Each path below is one point turned by a fixed rotation once a step. After each direction that follows a path, write how fast that rotation turns it, in deg/step (0 if it stays still).
Each turn is a multiple of 5 degrees from 10 to 175, or 0.
Each row of a path follows its step; steps can be skipped.
Path 1:
step 0: [ 0.28 -0.80  1.13  0.97 -0.79  2.18  0.53  0.33 -1.71 -4.85  0.56  0.72
 -1.55 -1.25 -0.73  0.71  0.20 -1.00  0.37  0.15 -0.61  4.16 -0.66  0.85
 -0.23 -2.07 -2.58 -0.73  2.84 -2.73  0.87  0.06  0.71 -1.04  1.45  0.09
 -0.68  0.93  1.46 -1.35  0.01 -0.08 -1.13  0.92 -3.14  1.16  0.69  0.07
  2.98 -1.97  2.42  0.97 -0.42 -0.77  1.31  0.58  1.65  0.85 -1.59 -2.88
 -1.00]
step 1: [ 0.23  3.12  2.48  1.05 -0.49  0.10 -0.68  0.84 -0.02 -1.00 -0.06 -0.62
 -2.33 -0.12  1.69 -0.63  0.99 -0.25 -0.14  2.38 -0.52  3.05  0.92 -0.76
 -1.48 -1.08 -5.03 -2.08  2.43  0.54 -1.38  0.07  3.10 -0.21  1.42  1.90
  0.27  0.40  0.63 -1.48 -0.65  1.17  1.88  2.85 -2.35  1.07  0.67 -0.55
  1.57  1.14 -0.65  0.20  1.51 -1.97  2.65 -1.09  0.32  1.08  1.58  1.80
 -0.27]
step 2: [-0.29 -0.40 -1.83  0.32 -2.41 -0.43  0.95  1.03  2.71 -1.55 -1.00  0.64
  0.19 -0.73 -1.24  1.39  1.32 -2.78 -0.06 -0.10  0.42  2.19  2.25 -1.05
 -2.98 -0.76 -3.74 -0.28  1.52  1.43  0.01  2.16  1.97 -1.31  1.22 -0.63
 -1.72 -0.39  3.45 -1.88 -0.97 -3.18  2.21  0.90 -1.43 -0.01 -1.20  0.86
  3.14 -0.47 -1.53  1.29 -0.28 -1.19 -0.28 -0.53  2.03  0.76 -1.97  1.07
 -0.33]
step 3: [ 0.30 -0.73 -0.89  1.38 -0.99  0.65 -2.50  0.54 -0.47 -2.47 -0.61  1.02
  2.40 -0.88 -1.49  1.41  0.08  0.85  2.04  0.19 -2.44  2.16  3.00  1.00
 -1.66 -2.48 -1.47 -1.77  4.06  0.09 -1.20 -0.59  1.71  0.98  2.34 -1.20
  0.55  0.77  3.83  2.31 -1.36 -0.20  0.82  0.71 -1.64  1.00 -1.83  0.80
  0.43  1.34 -1.15  1.56  0.82 -1.52  0.91  1.23  0.21 -0.61  2.55 -0.58
 -1.53]
step 4: [-1.67  3.68 -0.46  0.56 -1.29  0.27  1.22  4.80  0.70 -1.32 -3.60  2.19
  0.19 -0.37  1.41  2.43  0.26 -0.63 -2.23  1.00 -0.70  0.10  2.25 -0.17
 -1.35  0.09  0.03 -1.95  1.23  0.33 -1.40 -2.58  1.37  0.19 -0.13 -0.99
  0.48  0.65  1.53 -1.25  0.47 -0.74  1.01  0.42 -1.69  1.35 -3.76 -0.53
  0.41  0.68 -0.95  2.17  2.63 -0.71 -0.67  0.58  1.97  1.41  1.66  1.48
 -1.54]
step 5: [ 0.21 -0.20  1.15 -1.67 -1.25 -0.50  2.27  1.95  1.76 -0.80 -3.74 -0.09
  4.17  0.66  0.84  2.41  1.72  0.79  0.63  0.85 -0.85  0.52  1.76 -0.99
 -1.27 -0.40 -1.72 -1.14  2.56 -0.59 -0.16  0.11 -1.57 -0.89  0.54 -3.00
 -0.95 -0.95  3.36 -2.18 -1.13  0.44  1.13  0.11 -1.10  1.52 -0.13 -1.92
 -0.84  1.34 -1.58  2.02  0.77  0.02 -0.59  2.46 -1.36 -3.20 -1.86  0.09
 -1.81]
step 6: [ 0.59  1.56  1.40  0.69 -0.73  2.46 -0.90  0.99 -1.89  0.01  0.26 -0.15
  3.16 -0.46 -0.76  1.92  0.43 -0.76  0.72 -0.12 -2.41  0.35 -1.22  0.87
  0.43  1.20  0.65  0.50  2.16 -0.04 -2.17 -2.32 -0.99  0.02 -0.61 -2.39
  1.64 -1.85  1.14 -1.43  1.73 -2.15  0.60  0.59 -4.05  1.85 -1.85  0.73
  0.37  0.71 -0.53  3.35  3.87 -1.25  1.52  1.47 -1.55 -0.57 -1.61 -1.24
 -2.06]
step 7: [-1.15  2.08  0.43 -2.18 -1.09 -1.21  1.42  2.85 -0.31 -1.87  0.74  2.08
  1.67  0.10  1.76  0.72  3.70  1.52 -1.13  1.76 -1.26  1.00 -1.34  2.54
 -1.13  0.04 -0.36  0.74  2.51 -0.02 -1.13 -1.21 -0.97  0.78  0.07 -1.24
  1.27  0.10 -0.94 -1.76  3.31  1.26  1.31  0.12 -2.38  1.47  2.38 -1.44
  2.88  0.48  1.14  2.78  1.50 -0.98 -0.50  0.44  1.55 -2.53 -0.82  0.95
  0.39]
step 8: [ 2.07  1.49  2.22 -1.65 -2.11  2.34 -0.20  1.91 -0.31 -2.74 -0.52 -0.04
 -0.42 -0.32  0.02  2.48  1.49  0.93  0.32  1.15 -0.26  0.79  0.42  0.27
 -2.69 -0.14 -0.94  0.72  1.60  0.21  1.36 -0.46 -1.52 -3.83  2.58 -0.77
  1.56 -0.59 -1.75 -1.98  1.97 -1.14  0.22  1.31 -0.45  0.60  2.61 -0.42
  1.74  2.10 -2.27  1.50 -0.20 -0.19  2.06 -1.12 -1.01 -0.68 -3.65 -2.15
 -2.12]
step 9: [ 2.41  0.89  0.73  0.99 -0.58  1.61  0.56  1.47  0.31 -0.31  1.99  1.66
  0.81 -1.54 -0.38  0.80  0.54 -0.14  1.96  1.32 -0.03  1.72  2.45  3.27
 -0.39 -0.80 -1.30  0.23  0.34 -1.10 -1.21  1.83  0.14 -0.79  0.32  1.54
  0.80 -2.39 -1.21 -0.75  2.28 -1.34  3.05 -2.01 -2.66  1.17  1.58  0.75
  3.85  2.99 -0.13  1.73  1.28 -1.27  2.42 -0.13 -2.54  0.26  0.20  2.54
 -0.34]
[-0.36  0.11  0.49 -0.07  0.50  0.78 -0.63 -0.06 -0.67  0.06 -0.29  0.07
 -0.45 -0.18 -0.35  0.42  0.07 -0.24  1.14 -0.03  0.26  0.03  0.54  0.53
  0.39 -0.39 -0.01  0.23 -0.11 -0.23  0.24 -0.17 -1.08  0.73  0.62 -0.08
  0.40  0.26  0.52 -0.52 -0.70  0.14  0.10  0.23 -0.44 -0.91 -0.11  0.55
  0.06 -0.10  0.15  0.14  0.11  0.65 -0.14 -0.69 -0.59 -0.16  0.10 -0.03
  0.07]
130
[ 0.35 -0.05 -0.02 -0.53  0.44  0.20  0.30  0.04  0.13  0.33 -0.03  0.31
  0.41  0.19  0.29 -0.98  0.07  0.24 -0.68 -0.52  0.26  0.45 -0.06 -0.39
  0.43  0.00 -0.48  0.01 -0.44 -0.10  0.51  0.44 -0.23  0.45 -0.11 -0.48
  0.64 -0.43  0.16 -0.63 -0.63  0.04 -0.18  0.13  0.45  0.08 -0.45 -0.11
  0.81  0.81 -1.31  0.05 -0.34 -0.07  0.20 -0.75  0.04  0.10 -0.03 -0.15
 -0.83]
110
[-1.14  0.65  0.51 -0.67 -0.14 -0.63 -0.46  0.92 -0.56 -0.31 -0.17  0.12
 -0.47 -0.29  0.52  0.01  0.37  0.10  0.32  0.22 -0.12 -0.20 -0.15 -0.07
  0.70 -0.19 -0.51 -0.45 -0.62  0.06  0.39 -0.38  0.49 -0.43 -0.16  0.07
  0.77  0.20 -0.44 -0.04 -0.16  0.17 -0.57 -0.30  0.27  0.30 -0.06  0.11
  0.23 -0.77 -0.21  0.02 -0.37 -0.20  0.31  0.34  0.58 -0.58  0.81 -0.23
 -0.02]
110
[ 0.05  0.61  0.84 -0.20 -0.42  0.11  0.75  0.27  0.24  0.20 -0.27 -0.14
  0.28  0.09 -0.57  0.04 -0.68 -0.02 -0.52  0.35  0.35 -0.13  0.83 -0.42
  0.05  0.86  0.12 -0.78 -0.32 -0.14  0.60 -0.37 -0.23 -0.79  0.25  0.48
  0.15 -0.23  0.75  0.22  0.14  1.14 -0.06  0.44  0.26 -0.44  0.53  0.11
  0.36 -0.04  0.62 -0.32  0.20 -0.47  0.22 -0.45 -0.28  0.09 -0.08  0.11
 -0.15]
100
[ 0.42  0.34  0.92  0.07  0.01  0.00 -0.21  0.52 -0.20 -0.20  0.25  0.02
  0.33  0.27 -0.72 -0.33  0.49 -0.12 -0.02  0.30 -0.11  0.48 -0.49  0.19
 -0.37  0.72 -0.64  0.60  0.28  0.23  0.25 -0.33  0.70  1.01  0.09 -0.23
 -0.59 -0.01 -0.08 -0.20  0.71 -0.50  0.36  0.09  0.68 -0.92  0.49  0.24
  0.09 -0.37 -0.27 -0.35 -0.46 -0.13  0.67 -0.39  0.14 -0.17 -0.03 -0.39
  0.71]
55
[ 0.02  0.51  0.94 -0.46 -0.27 -0.30  0.46 -0.23  0.95  0.21 -0.14 -0.28
 -0.99  0.05  0.29  0.27  0.11  0.52  0.54  0.39  0.02 -0.31 -0.11 -0.17
 -0.41  0.27 -0.52  0.76 -0.61  0.69  0.00  0.26 -0.16 -0.06  0.53  0.34
 -0.18 -0.26  0.74 -0.24 -0.19 -0.56 -0.26 -0.64 -0.12  0.38 -0.36  0.43
 -0.53  0.72 -0.33 -0.45 -0.36 -0.07 -0.22  0.55 -0.32 -0.01 -0.62  0.06
  0.01]
110
